In the rows, zero is written as 128.
First come named moves, each a turn or a mirror, each shown by rows before and after it. For each pair of rows after them, which moves, in which order, take the first row to the second? The first pair is done for you.
move Negeg:
[110 150 141 131 136 169 173 128 110 126 137 132 123]  ->  [109 120 124 102 142 158 164 128 126 104 101 141 137]
[149 123 116 160  92 101 120 136 143  74 127 139 120]  ->  [147 132 112 161  83 101 116 136 138  75 136 128 120]
[115  97 139 105 122 116  82  89 141 118 114 127 155]  ->  [120 152 156 141 117 127 111  99 113 150 185 101 138]
move rem:
[125 116 117 116 145 119 133 122 158 119 103 137 116]  ->  [122 123 120 111 144 128 136 126 160 115 111 140 121]
[152 110 112 143  75 111  98 107 124 100 101 140 150]  ->  [153 146 111 147 114  68  89 109 144 136 129 130 116]
[157 176 170 189 152 132 187 156 122 154 200 123 117]  ->  [151 122 186 177 110 183 201 158  95 109 172 138 153]
[131 137 106 160 101 116 137 122 123 118 128 138 128]  ->  [137 135 116 155 112 116 140 127 125 118 131 130 118]
move tidol:
[ 64 182 151 171 119 144 134 147 127 110  85  64 138]  ->  [162  81 118  70 180 116  83 109 115 189 136  94 164]
[111  95 168 138  77 173 103 138 111  92  91 102 143]  ->  [140  68 159 107  97 151  82 121 108 117 110 113 151]
[122 117 118 123 123 113 112 127 147 110  94 126 129]  ->  [132 110 114 115 132 109 102 114 145 115  95 124 133]
move laz:
[136 157  94 161 109  80 151 147 160  96 131 148 109]  ->  [138 163  98 157 118  90 153 146 159 100 133 146 105]
[141 107 105 125 131  93 127 129 130 176 120 115 114]  ->  [106 120 122 123 146 109 146 139 131 171 105 106 118]
[133 146 122 148  74 162 136 141 161  86 108 151 166]  ->  [180 138  97 137  86 135 114 133 163 113 147 170 162]
[136 175 111 134 146  86 123 142 154 146 145 130  91]  ->  [ 92 179 129 138 129 120 137 149 148 119 105 116 100]
Then:
(2 to 3 moves a pair)
[ 74 117 169 113 124 157 141 139 126 114  78 104 155]  ->  [ 70 107 162 106 137 146 131 135 145 117  69  95 155]	rem then Negeg then rem
[115 184 155 169 111 123 133 137 107 163 177  85 104]  ->  [ 89 170 165 136 143 143 149 132 100 183 167  76 111]	tidol then laz
[153 135 111 156 145  89 118 158 107 156 182 136  90]  ->  [144  65 103 119 148 109  96 141 121 109 111 162 123]	Negeg then rem
[124 142 115 122 156  84  82 122 164 147 109 118 122]  ->  [130 128 156 153  79 175 123 126 101 108 133 123 161]	Negeg then rem then Negeg
[140  89 118  82 151 105  97 116 144 122  93 147 127]  ->  [176 120 140 127 111 153 135 119  89 152 177 136 143]	Negeg then rem then laz
[117  71 124 134 129 169 133 153 125  97  99 135 179]  ->  [150  65 124 124 142 162 125 132 110 132 136 148 181]	Negeg then tidol then Negeg
